In the data rows, 128 means zero.
Some points, one per row:
194,181,181,181,141,154,128,141,181,181,181,154,168,181,168,168,154,154,181,181,141,154,141,154,168,181,194,141,141,128,154,154,181,181,128,168,128,141,141,141,181,168,168,181,141,154,168,168,154,181,141,128,128,154,168,128,154,181,194,128,168,141,168,168,154,168,154,168,141,141,181,154,168,181,141,181,181,181,154,141,154,128,181,141,154,141,141,128,141,128,181,181,128,154,168,181,141,128,128,181,141,128,154,181,141,181,128,128,141,168,128,141,141,154,181,181,181,141,168,141,154,181,154,128,128,154,141,168
128,128,141,154,168,141,181,181,128,168,128,194,194,168,141,194,194,168,141,141,168,194,194,194,181,154,128,128,194,154,181,194,154,128,194,194,128,194,168,194,194,141,128,128,194,181,154,194,128,154,181,128,194,194,194,168,154,154,141,154,154,194,128,128,141,168,194,194,181,194,168,128,128,141,194,128,128,141,194,194,141,194,181,128,128,194,194,128,181,194,141,128,194,141,194,128,181,141,194,168,194,194,194,154,181,128,154,181,194,141,194,194,181,141,181,154,168,194,181,194,194,128,194,194,154,194,168,181
154,168,128,154,194,128,128,194,128,154,168,194,181,128,141,181,128,194,168,154,194,181,194,168,168,141,141,168,194,194,194,141,154,154,194,194,194,168,194,181,181,168,141,194,181,194,128,181,194,154,194,128,194,181,168,154,154,154,154,181,194,194,128,128,168,128,194,181,194,194,154,194,154,168,194,141,154,128,181,194,154,181,128,181,154,154,194,194,141,181,128,141,194,168,181,168,168,181,181,141,181,128,168,141,194,141,168,194,194,141,194,181,194,141,128,154,141,181,141,181,194,128,194,141,128,194,194,168
181,128,181,128,128,181,154,141,181,181,181,128,128,194,154,128,154,141,194,181,154,168,141,154,154,194,168,168,128,141,128,181,181,181,141,154,128,154,154,168,128,128,181,168,154,141,181,141,141,194,141,181,128,128,128,181,168,181,181,128,181,154,181,181,168,154,154,154,154,141,194,141,128,181,154,194,181,181,154,128,154,128,194,168,168,168,128,154,141,141,194,194,141,128,128,181,154,141,141,181,128,154,128,194,128,181,181,128,141,141,141,128,141,168,141,194,141,141,181,168,154,181,141,181,128,181,128,128
141,128,154,154,181,154,181,181,168,154,128,194,194,154,168,194,194,181,141,141,181,194,194,194,154,141,141,154,194,181,194,194,128,154,194,194,141,194,154,194,194,154,128,141,194,194,141,194,181,128,194,154,194,194,194,154,141,168,141,168,141,194,154,141,141,141,194,194,194,194,154,141,128,141,194,128,128,141,181,194,128,194,154,168,128,194,194,141,181,194,168,141,194,128,194,154,181,181,194,141,181,168,194,154,181,141,154,181,194,141,194,194,194,141,168,128,168,181,168,194,194,154,194,128,154,194,181,181
194,168,181,181,141,168,154,128,181,194,181,168,168,181,128,128,154,128,194,181,128,141,141,168,168,181,181,141,141,154,154,181,181,194,141,141,141,128,154,141,168,154,181,168,128,141,181,154,168,181,141,181,168,168,168,181,154,181,194,154,168,141,181,194,141,154,128,154,128,128,181,128,154,181,128,181,181,181,141,128,168,154,181,141,168,128,154,128,141,141,181,181,128,128,141,194,128,141,128,181,141,154,128,181,154,181,181,128,141,128,141,168,168,168,154,181,168,141,168,154,128,181,141,154,141,168,128,141
168,141,128,141,154,141,194,128,141,141,154,194,194,128,128,194,194,128,141,154,168,194,194,194,168,168,128,168,194,141,168,194,128,154,181,194,128,194,141,194,194,154,168,141,194,168,141,194,128,128,154,154,194,194,194,168,141,141,154,168,154,194,141,154,128,128,194,141,181,194,181,128,128,168,181,128,141,154,168,181,128,194,181,141,141,194,181,154,194,194,168,154,181,128,194,141,194,168,194,128,181,194,194,154,168,154,154,168,181,194,181,194,141,128,168,154,141,181,194,194,181,168,194,194,194,194,141,194
128,128,168,168,128,168,141,168,181,141,128,141,141,168,141,128,154,154,168,181,154,168,141,154,194,154,181,154,154,128,128,168,128,168,141,141,154,141,181,141,181,168,168,168,154,141,168,141,168,168,128,181,128,154,141,154,168,141,168,154,128,141,194,181,181,181,128,168,154,128,141,181,168,128,154,154,181,168,141,154,194,141,128,154,168,141,141,194,141,154,141,168,154,168,168,181,128,168,168,181,154,141,168,168,128,168,181,128,128,128,128,154,154,154,154,168,181,154,154,128,154,168,154,141,141,128,141,141
154,154,154,128,168,128,181,194,141,168,141,194,194,168,128,194,194,168,154,154,168,194,194,194,154,128,128,128,194,168,181,194,141,141,194,194,168,194,128,194,194,154,154,141,194,181,154,194,168,141,181,128,194,194,194,168,154,168,141,154,154,194,141,128,128,168,194,194,194,194,168,141,128,128,194,128,141,141,194,194,128,194,181,168,128,194,194,141,194,194,141,154,194,128,194,128,181,154,194,154,194,194,194,154,194,128,128,181,194,154,194,194,181,141,168,128,154,194,181,194,194,141,194,194,141,194,168,181
168,181,181,141,128,154,128,154,181,168,128,141,154,168,168,128,141,128,168,181,141,141,128,141,194,168,181,168,154,154,141,141,168,181,128,128,141,141,168,154,128,181,168,181,128,141,168,154,141,168,128,141,154,128,168,154,168,168,168,141,141,168,168,181,168,181,128,168,141,168,168,168,168,141,128,168,181,181,128,141,181,128,141,168,154,128,154,181,141,141,141,181,141,141,154,181,128,168,141,181,154,141,154,181,128,181,154,128,128,128,128,154,154,154,168,168,154,154,141,141,154,181,141,141,154,141,154,154
194,194,154,194,168,141,141,194,154,168,128,154,181,128,194,168,168,181,168,141,154,168,168,154,128,181,194,141,168,141,128,154,194,168,168,168,168,168,181,128,168,194,128,194,154,128,154,154,141,141,168,128,128,168,194,141,181,168,194,181,194,154,128,154,168,194,168,194,141,128,141,128,194,168,168,194,128,154,194,168,128,141,168,128,141,141,181,181,168,141,181,168,168,141,181,128,141,194,128,141,194,194,141,168,194,141,168,168,141,168,168,181,141,141,194,168,168,141,154,154,128,141,154,181,194,181,194,154
168,168,181,168,154,168,128,154,181,181,181,141,128,168,141,141,154,154,181,181,128,128,128,154,181,168,181,154,128,168,141,128,168,181,141,141,168,128,128,154,168,168,181,181,154,128,181,154,168,181,128,168,154,154,168,168,154,181,168,141,141,168,181,181,168,168,128,168,141,154,181,168,168,154,128,168,181,181,141,141,181,168,168,154,168,141,128,181,128,128,168,181,128,128,168,181,154,128,168,181,141,154,141,181,154,181,181,154,141,168,141,141,128,154,154,181,128,154,154,128,141,181,168,141,128,128,154,141
141,168,141,154,194,181,181,168,128,141,128,181,141,128,181,181,181,181,128,128,194,181,181,141,141,128,154,194,181,194,194,141,141,154,168,168,194,181,181,181,141,181,141,141,181,181,168,181,181,128,181,141,181,168,141,141,181,141,141,194,141,181,141,141,181,128,168,128,168,181,128,194,181,154,181,154,141,128,154,181,181,168,154,194,168,168,128,141,194,154,128,154,181,194,128,154,194,168,141,128,168,181,141,168,181,154,141,194,181,141,181,128,181,194,154,141,194,168,154,168,181,154,181,154,181,128,168,168
128,154,154,154,181,168,154,168,168,141,141,128,128,141,181,128,128,168,128,168,168,128,168,168,194,128,154,194,141,181,168,168,128,154,168,168,181,154,194,154,181,181,154,154,154,168,154,154,181,141,168,168,168,154,141,141,181,141,128,181,128,128,168,154,181,168,128,128,141,141,154,194,181,128,168,141,168,141,128,168,194,141,154,181,181,154,154,181,168,128,141,128,168,194,154,128,168,128,154,168,128,154,154,141,154,154,141,168,168,168,154,128,168,181,168,154,194,128,128,154,168,168,128,181,154,128,141,168
181,128,194,141,128,194,181,128,194,194,194,168,128,194,154,168,128,128,194,194,141,128,128,181,128,194,168,128,141,128,154,194,181,194,154,154,128,154,154,141,154,141,194,154,128,154,194,168,168,194,128,194,128,141,154,194,154,194,181,128,168,128,181,194,168,141,141,128,168,128,194,154,154,194,141,181,194,194,141,141,181,141,194,168,194,181,141,168,128,141,194,194,141,154,154,194,141,128,154,194,154,128,181,194,154,194,194,141,154,194,128,168,128,194,128,194,154,168,194,154,141,194,141,128,141,154,141,168
154,141,141,181,168,141,181,181,128,154,154,194,194,128,128,194,194,168,141,154,181,194,194,194,154,154,141,154,194,168,181,194,154,128,194,194,128,194,128,194,194,141,128,141,194,181,141,194,128,154,181,128,194,194,194,168,168,141,128,154,154,194,141,154,141,154,194,194,194,194,168,128,128,128,194,128,141,128,194,194,128,194,168,141,154,194,194,141,181,194,154,154,194,168,194,141,181,141,194,168,194,181,194,141,194,154,154,181,194,128,194,194,181,141,181,141,168,194,181,194,194,154,194,194,141,194,168,181
194,194,128,194,168,128,141,181,128,181,154,154,181,154,194,154,168,181,181,154,141,128,154,128,168,181,194,168,168,128,141,154,194,128,168,154,154,168,168,141,168,194,128,194,128,154,141,154,154,128,168,154,154,168,194,128,181,154,194,168,194,141,128,154,168,194,141,194,141,141,154,128,194,154,168,194,141,154,194,168,128,128,141,128,141,154,181,168,168,141,181,168,154,181,128,128,128,194,128,154,194,194,141,181,181,128,128,154,128,141,168,141,128,141,194,168,128,128,168,141,154,168,141,168,181,181,194,154
141,154,141,154,168,168,194,154,154,168,154,168,128,168,168,181,128,128,154,141,194,181,154,141,154,128,141,194,168,181,181,141,128,154,141,181,128,154,141,168,128,154,168,141,181,194,168,181,128,168,181,141,181,168,128,168,128,168,128,168,154,181,168,154,128,141,168,141,181,168,168,168,168,168,168,128,128,128,128,168,168,181,154,194,181,128,168,128,194,141,154,141,168,194,181,168,194,194,154,128,154,168,181,128,128,168,141,168,181,154,168,168,168,181,181,141,194,181,154,181,168,154,181,154,194,141,128,181
154,141,128,141,168,168,194,154,154,168,168,168,128,168,168,181,128,128,154,128,194,181,141,141,168,141,128,194,168,181,194,168,141,168,141,181,141,154,154,168,168,154,168,128,181,181,168,181,168,168,168,141,181,168,154,168,128,168,154,154,141,181,168,154,141,128,168,128,181,168,128,128,168,168,168,141,141,168,128,168,168,181,141,181,181,168,168,128,194,168,154,128,168,181,181,128,194,194,168,141,141,168,181,141,154,168,168,168,181,128,168,168,168,181,181,141,128,181,141,181,168,128,181,168,194,141,141,194
154,128,194,128,141,194,181,128,194,181,194,154,128,181,154,141,128,154,168,194,141,154,141,194,194,141,154,141,141,128,128,181,141,194,128,168,168,141,168,141,168,141,194,154,128,168,194,141,181,181,128,194,128,141,154,194,154,181,168,141,154,168,194,194,194,168,128,128,168,154,181,194,141,154,154,154,194,194,128,128,194,168,128,194,194,194,141,194,141,141,141,181,154,168,168,181,168,154,154,194,128,141,128,168,128,194,194,141,141,194,154,154,154,194,141,181,194,194,181,154,128,194,154,141,128,141,154,194
128,168,154,128,181,181,168,168,168,141,128,181,128,141,181,168,181,181,154,141,194,168,181,128,141,154,141,194,168,194,181,141,154,168,168,168,194,181,181,181,141,181,128,128,181,181,168,181,181,154,181,168,181,168,128,128,181,154,141,194,141,168,141,128,194,141,168,128,154,181,128,194,181,141,181,154,154,128,154,168,181,168,154,194,168,154,141,154,181,181,141,141,181,194,128,154,194,128,128,128,168,168,154,128,168,141,168,194,181,128,168,181,181,194,154,128,194,168,154,128,181,168,168,181,181,168,168,168
194,194,168,194,154,154,128,168,154,181,141,128,181,168,194,141,168,168,181,141,168,168,141,168,141,181,194,154,168,141,141,128,194,128,168,128,154,168,154,128,168,181,154,194,168,128,128,154,128,168,168,128,128,168,181,154,181,128,194,168,194,141,154,168,154,181,154,181,128,141,128,154,194,154,141,194,168,128,194,154,128,128,141,154,141,168,181,128,168,168,181,181,128,141,154,141,141,194,154,128,168,181,141,181,168,128,154,154,141,154,141,141,154,128,194,168,128,141,128,128,128,128,128,154,181,168,194,154
Then 16 other points, each followed by its number:
154,141,141,141,168,128,181,181,154,154,141,194,194,168,141,194,194,168,141,154,181,194,194,194,168,128,128,128,194,154,181,194,154,128,194,194,141,181,154,194,194,128,128,128,194,181,128,194,168,128,181,128,194,194,194,168,154,154,154,154,141,194,154,128,128,168,194,194,194,194,181,128,128,141,194,128,154,128,194,194,128,194,181,141,141,194,194,141,181,194,128,154,194,154,194,154,181,168,194,128,194,194,194,128,181,154,128,181,194,141,194,194,168,128,181,154,128,181,194,194,194,141,194,194,154,194,168,181 0
168,194,128,194,181,141,141,194,128,141,141,128,181,141,194,128,181,194,168,128,154,141,168,168,141,181,181,154,181,168,128,154,194,128,181,128,181,181,181,168,168,194,154,194,141,154,141,128,194,141,181,154,141,181,181,128,194,154,194,181,194,168,128,154,181,194,181,194,154,168,128,154,194,194,181,194,154,154,194,168,128,128,128,168,141,168,194,181,168,181,194,141,168,168,141,154,154,141,128,141,194,194,128,128,194,141,128,181,154,154,181,181,181,154,194,141,181,128,141,168,141,128,154,168,194,181,194,168 1
194,181,168,181,141,154,141,154,168,181,141,141,181,141,181,154,141,128,181,168,128,141,128,154,181,181,194,154,128,128,141,141,194,168,141,154,141,154,128,128,128,168,128,181,154,128,141,128,141,181,154,154,128,141,181,141,168,141,194,128,194,141,154,168,141,181,141,168,128,154,168,141,194,168,141,194,168,168,168,128,128,168,181,141,141,128,168,128,154,141,181,181,154,154,128,168,154,194,154,168,128,168,141,181,154,168,128,128,128,181,154,141,154,128,194,181,154,154,168,128,128,168,141,128,168,168,181,128 2
168,128,168,181,128,181,194,154,168,128,168,128,141,181,154,181,141,128,154,168,181,168,141,181,141,141,141,181,141,181,181,128,141,141,154,181,154,141,154,154,154,154,181,141,141,194,181,168,154,181,154,168,168,128,128,194,141,181,141,128,154,168,181,168,128,128,128,141,194,128,168,181,128,128,154,141,168,168,128,128,194,181,168,194,194,181,154,168,181,128,154,128,154,154,181,128,181,128,154,168,154,154,181,128,128,168,181,154,128,181,128,181,154,181,154,154,181,194,141,154,168,168,128,181,154,168,154,194 3
194,168,194,168,141,194,168,128,194,194,194,141,168,194,128,141,154,141,194,194,128,154,141,168,168,194,181,168,154,154,128,181,181,194,128,141,128,154,168,141,128,154,194,168,141,128,181,168,141,194,141,181,154,128,128,181,141,194,194,154,168,128,194,194,141,154,141,141,154,154,194,168,154,194,128,181,194,194,141,141,181,154,194,141,181,168,141,128,141,181,194,194,128,141,154,194,141,168,154,194,128,141,168,194,154,194,194,128,154,194,141,154,154,181,128,194,181,141,181,168,141,194,154,128,128,128,154,154 4
154,168,168,141,128,194,194,154,181,141,181,154,154,181,128,168,154,154,154,168,168,141,168,194,141,154,141,181,154,181,181,141,128,181,141,181,168,141,128,128,141,154,181,141,168,194,181,168,128,181,141,194,168,154,128,194,128,181,154,141,154,128,194,181,128,128,154,154,194,154,154,181,128,128,154,128,181,181,154,154,194,168,168,194,194,194,154,168,154,181,154,128,128,168,181,154,168,128,168,181,128,141,181,128,128,181,181,141,128,141,141,154,154,194,141,168,194,194,168,154,128,181,128,181,154,154,128,194 5
168,128,154,154,154,181,194,154,141,128,168,168,168,181,128,181,128,154,141,128,194,181,141,141,154,141,141,194,128,181,194,168,128,128,154,181,141,128,128,128,128,154,181,141,168,194,181,168,141,168,168,168,168,128,141,181,128,181,141,154,141,168,168,168,128,128,154,141,181,128,141,168,141,141,128,128,168,168,154,154,194,181,141,181,194,181,154,128,194,168,168,141,168,181,181,141,181,128,181,154,154,154,181,128,141,168,168,168,168,154,154,128,168,181,168,128,181,194,128,168,168,154,168,181,181,168,154,194 6
154,194,128,194,194,128,128,194,154,128,141,168,181,154,194,141,168,194,128,154,154,168,181,141,128,181,154,141,181,168,128,141,194,128,194,141,194,194,194,168,141,194,154,194,128,141,154,141,194,154,194,141,168,181,181,154,194,128,181,194,194,168,128,154,194,194,181,194,154,168,168,181,194,194,181,194,141,141,194,181,141,128,141,128,141,141,194,194,154,181,194,141,181,128,141,154,141,141,181,154,194,181,128,141,194,154,128,181,168,181,181,194,194,128,181,128,128,128,168,181,154,154,168,141,181,181,194,168 7
141,168,128,154,194,181,181,168,141,141,168,181,141,141,181,181,181,181,128,168,194,181,181,154,128,141,128,194,168,194,194,128,154,154,181,168,194,168,181,181,141,181,128,128,181,181,168,181,168,128,181,154,181,181,168,154,181,154,128,194,128,181,154,141,181,141,168,128,168,181,141,181,181,154,181,154,154,128,154,181,181,181,128,194,181,154,141,154,194,128,141,128,181,194,141,141,194,181,128,128,168,168,154,128,168,154,141,194,181,181,181,168,181,194,154,141,194,168,154,168,181,128,181,181,194,168,168,181 8
168,141,181,154,141,181,154,141,181,181,181,128,141,181,154,154,154,154,181,181,128,154,141,154,181,168,181,168,154,168,154,168,168,181,128,154,168,128,141,154,141,168,181,168,154,141,181,141,154,181,128,181,154,128,154,181,154,181,168,141,128,154,181,181,168,168,168,168,128,154,181,168,168,154,141,168,181,181,141,141,181,128,181,154,168,141,128,181,141,128,168,181,128,141,141,181,128,168,168,181,128,141,141,181,154,181,181,128,128,128,154,128,154,168,154,181,154,128,141,168,168,181,154,154,141,181,141,154 9
194,154,154,128,154,168,194,128,128,168,181,168,181,181,154,194,181,141,154,141,181,181,154,168,128,154,128,181,168,141,181,154,141,141,154,181,181,154,128,168,154,141,181,141,181,181,168,181,154,168,154,141,168,181,181,181,128,181,128,128,128,181,168,141,128,128,181,141,194,168,141,154,154,141,128,128,141,168,141,168,154,181,181,181,181,181,168,168,194,181,168,154,168,154,194,128,194,194,181,141,141,168,194,141,141,168,128,154,168,194,168,154,168,154,181,141,141,194,181,181,168,168,181,194,194,181,141,194 10
181,154,181,168,141,194,168,128,194,194,194,154,168,181,168,128,154,128,181,194,154,154,168,168,168,181,181,128,154,141,128,181,168,194,128,128,154,128,168,128,154,141,194,181,141,154,181,154,168,194,141,181,128,154,154,181,141,194,181,141,168,168,194,194,154,168,128,154,154,154,194,168,141,181,141,181,194,181,128,141,181,154,194,154,181,141,154,168,128,168,181,194,154,128,141,194,154,181,154,194,141,141,141,181,141,194,194,128,141,181,141,168,128,181,141,194,141,168,181,128,154,194,154,168,128,168,128,168 11
154,154,181,128,141,168,128,154,181,181,181,141,141,181,154,154,141,128,181,181,128,154,168,128,194,168,181,141,141,141,141,168,168,181,154,141,128,141,168,154,141,168,168,168,128,154,181,168,128,181,141,181,128,141,128,168,168,168,168,128,128,128,181,181,181,181,128,168,128,154,181,181,168,141,141,168,181,181,154,128,194,154,168,128,168,128,141,181,128,141,128,181,154,168,168,181,154,128,128,181,128,154,141,181,128,181,181,141,128,154,154,168,128,154,141,181,168,141,141,141,128,181,154,154,128,168,128,128 12
181,154,194,168,128,194,168,141,194,194,194,168,141,194,168,128,154,141,194,194,154,168,154,181,141,194,168,141,154,154,128,194,181,194,141,168,168,141,154,141,181,128,194,168,154,128,194,154,168,194,141,194,128,141,141,194,141,194,181,128,168,141,194,194,154,141,141,154,168,141,194,154,141,194,154,194,194,194,154,128,168,141,194,168,194,181,154,141,141,154,194,194,128,154,128,194,154,141,128,194,154,141,181,194,141,194,194,128,154,194,154,128,154,181,128,194,141,168,194,154,128,194,154,154,128,154,154,168 13
128,128,181,141,128,194,181,128,194,128,194,128,168,181,154,141,141,141,154,194,128,154,128,194,194,154,154,168,141,141,154,181,141,194,154,168,128,154,181,141,154,141,194,128,141,168,194,128,181,181,141,194,128,128,154,194,141,181,128,128,154,141,194,194,194,154,141,141,168,154,181,194,154,128,154,141,194,194,154,128,194,128,141,194,194,194,141,194,128,141,128,181,128,141,154,181,168,141,128,194,141,128,168,154,141,194,194,154,141,168,154,141,168,194,141,181,194,194,181,128,141,194,128,181,154,128,141,194 14
154,181,154,181,181,141,141,181,154,141,168,154,128,141,181,154,128,181,128,128,154,128,154,128,194,141,181,181,168,168,168,128,168,128,168,128,181,168,194,128,141,194,141,181,154,141,128,154,168,128,168,128,168,141,168,154,194,128,168,181,154,128,154,154,181,194,168,181,128,154,141,168,194,128,168,168,154,154,168,168,154,128,154,141,141,128,168,181,168,168,128,154,168,181,128,141,154,154,168,141,181,181,141,154,181,154,168,168,168,181,168,154,168,154,194,154,154,154,128,154,168,168,141,168,181,141,181,128 15
Which three of these numbered points are nearest to each point below, looking only along the 5 directions in which the first points spread most? Their numbers follow each, nearest first.
194,168,181,154,154,168,154,141,181,194,181,128,168,181,128,154,154,154,181,181,141,128,168,168,168,194,194,154,128,128,128,181,181,194,141,154,141,128,141,128,128,154,181,181,141,141,181,128,154,181,128,168,154,154,168,181,154,181,194,154,181,128,168,181,141,168,168,154,128,141,181,128,168,181,128,181,181,181,128,141,154,168,181,154,168,141,154,154,128,128,181,181,154,128,141,181,128,154,168,181,154,128,141,194,128,181,181,128,154,181,141,128,128,168,154,181,154,141,168,128,154,181,154,154,128,128,141,141 > 11 4 9
168,141,181,128,141,168,141,154,181,181,181,154,154,181,168,168,154,128,181,181,154,154,141,128,194,168,181,154,154,168,141,168,168,181,154,128,128,154,154,128,154,168,181,168,128,128,181,168,128,181,141,181,141,128,154,181,154,181,168,128,154,141,194,181,168,168,141,168,154,154,181,168,168,141,141,168,181,181,141,128,194,168,168,168,168,154,128,181,128,141,168,181,141,141,141,181,154,168,154,181,154,141,168,181,128,181,181,141,128,168,141,128,168,168,141,181,141,154,154,154,154,181,128,168,141,141,141,128 > 9 12 11
141,181,128,154,194,181,168,168,128,154,128,181,141,141,181,168,181,194,141,141,194,181,181,128,128,154,128,194,168,194,181,168,128,128,168,168,194,181,181,181,181,181,128,141,181,181,168,181,181,154,181,168,181,168,168,141,181,141,154,194,128,168,154,128,194,154,168,154,154,181,141,181,181,154,181,154,128,128,168,181,181,168,154,194,168,168,141,141,194,141,128,128,181,194,154,154,194,154,168,141,168,168,168,154,181,141,154,194,181,181,168,168,181,194,154,141,194,168,128,168,181,141,181,154,181,154,168,168 > 8 15 6
154,168,141,128,194,128,154,194,154,154,154,194,194,154,128,194,194,181,128,128,181,194,194,194,181,128,141,128,194,194,194,181,141,141,194,194,154,181,141,194,194,128,154,128,194,194,128,194,194,154,194,154,194,194,194,141,154,168,154,168,168,194,141,128,128,141,194,194,194,194,141,128,141,141,194,141,141,128,194,194,141,194,141,141,128,181,194,154,168,194,128,128,194,128,194,168,168,181,194,141,194,154,194,154,194,154,128,181,194,141,194,194,194,154,168,128,128,181,141,194,194,154,194,128,154,194,181,168 > 0 10 8
194,194,168,181,128,141,154,168,168,181,141,128,181,128,181,154,128,141,181,168,141,141,128,128,154,181,194,141,141,128,128,141,194,168,128,154,181,154,141,141,181,168,154,181,141,154,154,168,141,168,154,154,168,141,181,141,168,128,194,154,194,141,154,168,141,181,154,181,141,128,168,128,181,168,128,181,168,168,181,128,128,128,168,154,141,141,168,154,154,154,181,181,141,154,141,181,128,194,168,168,154,168,168,181,154,168,128,141,154,141,141,128,128,141,194,181,154,154,154,168,141,128,128,141,168,141,181,154 > 2 9 12
194,194,154,194,181,128,141,194,154,128,154,154,181,128,194,141,168,194,154,141,141,128,128,141,154,181,194,128,181,168,128,141,194,168,181,168,141,181,181,141,181,194,154,194,154,128,141,128,181,128,181,154,128,181,194,128,194,128,194,181,194,128,128,154,181,194,181,194,141,141,128,141,194,168,168,194,154,154,194,168,141,141,141,128,128,128,194,194,168,181,194,168,168,141,141,154,128,194,141,154,194,194,128,168,194,128,128,168,141,141,168,181,168,128,194,168,181,128,128,168,141,141,168,168,194,181,194,141 > 1 7 15
141,168,181,154,154,194,194,128,181,128,181,154,154,194,168,168,141,141,168,181,141,141,128,194,181,128,141,181,154,168,168,141,128,181,141,181,128,141,168,154,128,128,194,141,168,181,194,128,154,181,141,194,154,168,141,194,128,181,141,141,128,154,194,181,141,141,154,141,181,128,154,194,128,128,128,128,181,181,128,141,194,141,168,194,194,194,154,181,128,154,141,168,154,128,181,141,168,154,168,181,141,141,181,141,128,181,194,154,141,168,154,168,141,194,141,168,194,194,181,128,154,181,141,128,141,154,154,194 > 5 14 3
181,154,194,168,128,194,168,128,194,194,194,128,128,194,141,154,154,128,194,194,141,168,154,181,141,194,168,141,128,128,154,194,181,194,141,141,154,141,141,128,141,128,194,168,168,141,194,154,141,194,128,194,128,128,154,194,141,194,181,128,168,168,194,194,154,154,154,128,168,154,194,168,154,194,141,194,194,194,128,154,181,168,194,141,194,181,128,128,128,154,194,194,154,141,154,194,128,181,141,194,141,128,181,194,141,194,194,141,128,194,128,128,141,194,128,194,154,168,194,128,128,194,154,141,154,128,168,181 > 4 13 11
141,141,181,168,141,194,154,154,194,141,181,141,128,181,141,168,141,154,128,194,128,128,154,181,194,128,168,141,141,141,154,168,141,181,128,141,128,128,181,141,181,168,181,154,168,168,181,154,181,168,128,194,154,154,141,181,168,168,154,141,128,128,194,181,194,168,141,141,154,141,181,194,154,128,128,154,181,181,154,141,194,154,141,181,194,181,154,194,141,128,128,168,141,154,154,181,168,181,141,181,141,128,128,141,141,181,194,141,154,128,128,168,128,181,128,168,181,181,168,168,141,181,128,141,141,141,141,181 > 14 12 9
194,168,168,168,154,154,194,128,141,168,128,181,181,168,128,194,194,154,141,141,181,194,181,181,141,128,154,181,181,128,168,181,128,128,168,181,154,181,128,194,194,128,181,141,194,168,154,194,141,141,154,154,181,194,194,181,128,141,141,128,141,181,168,141,128,128,181,141,181,181,141,128,154,181,168,128,154,168,141,168,141,194,181,128,154,194,181,141,194,194,128,168,168,154,194,128,194,194,194,154,168,194,194,128,154,168,141,168,181,194,181,181,128,141,181,128,181,181,194,194,181,128,181,194,194,181,141,194 > 10 0 6
154,141,181,181,128,194,194,128,194,154,194,168,141,194,128,168,141,154,128,194,168,154,128,194,194,154,154,181,128,168,168,128,128,181,141,168,128,128,168,128,168,141,194,141,128,181,194,154,181,181,141,194,154,141,154,194,128,181,128,141,141,128,194,194,181,141,128,154,181,141,168,194,154,128,128,141,181,181,141,154,194,168,168,194,194,194,154,194,128,128,154,168,141,154,141,128,168,168,168,181,128,141,128,128,141,194,194,141,154,181,141,128,128,194,141,181,194,194,181,128,128,181,141,168,154,141,128,194 > 14 5 3
128,154,128,168,181,141,181,194,128,154,141,194,194,141,141,194,194,181,141,154,181,194,194,194,141,128,141,128,194,181,194,194,154,141,194,194,141,194,154,194,194,128,128,128,194,194,128,194,181,141,194,168,194,194,194,168,168,154,154,168,154,194,141,141,128,154,194,194,194,194,128,128,154,141,194,141,154,141,194,194,141,194,141,168,128,194,194,141,168,194,128,128,194,181,194,128,181,141,194,128,194,181,194,154,194,154,141,181,194,154,194,194,194,128,168,128,154,181,181,194,194,128,194,154,128,194,181,181 > 0 10 8
128,128,168,141,128,194,194,154,168,141,181,128,154,181,141,168,128,154,154,168,168,168,154,194,154,154,128,181,128,181,181,154,141,168,141,181,181,128,141,128,154,154,181,128,128,194,181,168,154,181,154,181,128,154,154,194,128,181,154,154,141,141,194,181,141,141,141,128,194,141,141,181,128,128,141,128,168,181,154,128,194,181,168,194,194,181,128,154,168,181,128,154,128,168,181,128,181,154,128,168,154,128,181,168,154,181,181,154,128,168,141,141,128,194,128,154,194,194,168,154,128,181,128,154,141,168,168,194 > 5 3 14
194,181,181,194,141,154,141,154,141,181,154,141,168,128,194,154,141,141,181,168,141,141,128,128,154,181,194,168,154,128,128,154,194,168,128,141,154,168,141,141,128,168,141,181,141,154,141,154,128,181,154,141,141,154,181,128,181,168,181,128,194,128,154,168,154,181,128,181,128,141,168,141,181,168,154,181,168,168,168,154,128,128,181,141,128,128,168,154,154,168,181,181,128,168,141,168,128,194,141,168,154,168,128,181,168,168,128,141,154,128,154,154,154,141,194,181,128,141,128,128,154,141,154,128,168,141,181,141 > 2 15 9
168,141,181,181,141,181,141,154,181,181,181,154,128,181,141,154,128,154,181,181,141,154,128,128,181,168,181,128,128,154,154,168,168,181,154,154,141,128,154,141,141,168,181,168,154,141,181,141,168,181,128,181,141,154,141,181,168,181,168,141,141,154,194,181,168,168,141,154,154,128,181,168,168,154,128,154,181,181,128,141,181,141,181,168,168,128,128,181,141,141,168,181,141,168,168,181,141,154,141,181,141,141,128,181,128,181,181,141,141,181,128,128,128,168,154,181,154,128,141,141,128,181,141,168,141,128,128,141 > 9 12 11
154,168,128,141,181,154,181,194,141,128,168,194,194,154,154,194,194,181,128,128,181,194,194,194,141,154,128,154,194,181,194,181,128,141,194,194,128,194,154,194,194,128,141,128,194,181,128,194,154,154,181,141,194,194,194,168,141,141,128,168,128,194,141,154,141,128,194,194,194,194,128,141,128,141,194,128,141,141,181,194,141,194,141,168,141,194,194,128,181,194,154,128,194,128,194,128,181,154,194,128,194,181,194,168,181,141,154,181,194,128,194,194,181,141,168,141,168,194,181,194,194,154,194,154,154,194,181,181 > 0 10 8
141,154,154,168,168,154,194,141,168,141,154,181,168,154,154,181,181,168,141,141,194,181,168,128,168,168,154,194,181,181,181,128,141,168,168,181,181,168,141,181,168,128,168,128,181,181,141,181,168,154,181,154,181,181,168,141,128,154,154,181,128,181,128,141,141,141,181,128,181,181,168,154,168,181,168,141,154,141,154,181,154,181,141,181,168,168,168,141,194,181,154,141,181,181,181,154,194,194,181,141,154,194,181,128,154,128,141,181,181,154,181,168,168,154,168,154,128,168,128,181,181,141,181,181,194,181,154,181 > 10 8 6
141,128,168,168,168,168,141,168,168,154,128,141,141,141,168,141,168,141,141,181,154,141,154,154,194,141,181,181,128,168,168,141,141,154,141,128,181,128,194,128,128,181,168,168,168,168,168,128,181,128,154,181,128,154,128,141,181,141,141,168,141,154,181,168,181,181,128,168,141,141,128,194,168,128,154,154,168,168,141,154,194,154,154,181,168,128,141,194,154,141,154,128,154,168,154,168,168,141,168,168,154,128,168,154,141,168,168,154,141,154,128,168,154,168,154,168,128,154,141,168,128,128,168,154,141,154,154,168 > 12 9 15
154,141,154,154,181,128,181,194,128,141,168,194,194,141,128,194,194,181,128,128,181,194,194,181,154,154,141,154,194,181,194,168,154,128,194,194,141,181,168,194,194,141,141,141,194,194,154,194,181,128,194,128,194,194,194,141,141,141,154,168,141,194,128,141,128,128,194,181,194,194,154,128,141,141,194,128,141,154,181,194,128,194,154,154,128,181,194,128,181,194,128,154,194,141,194,128,181,168,194,154,181,168,194,154,181,141,168,181,194,168,194,194,194,128,154,128,168,194,128,194,194,141,194,168,168,194,181,181 > 0 10 8
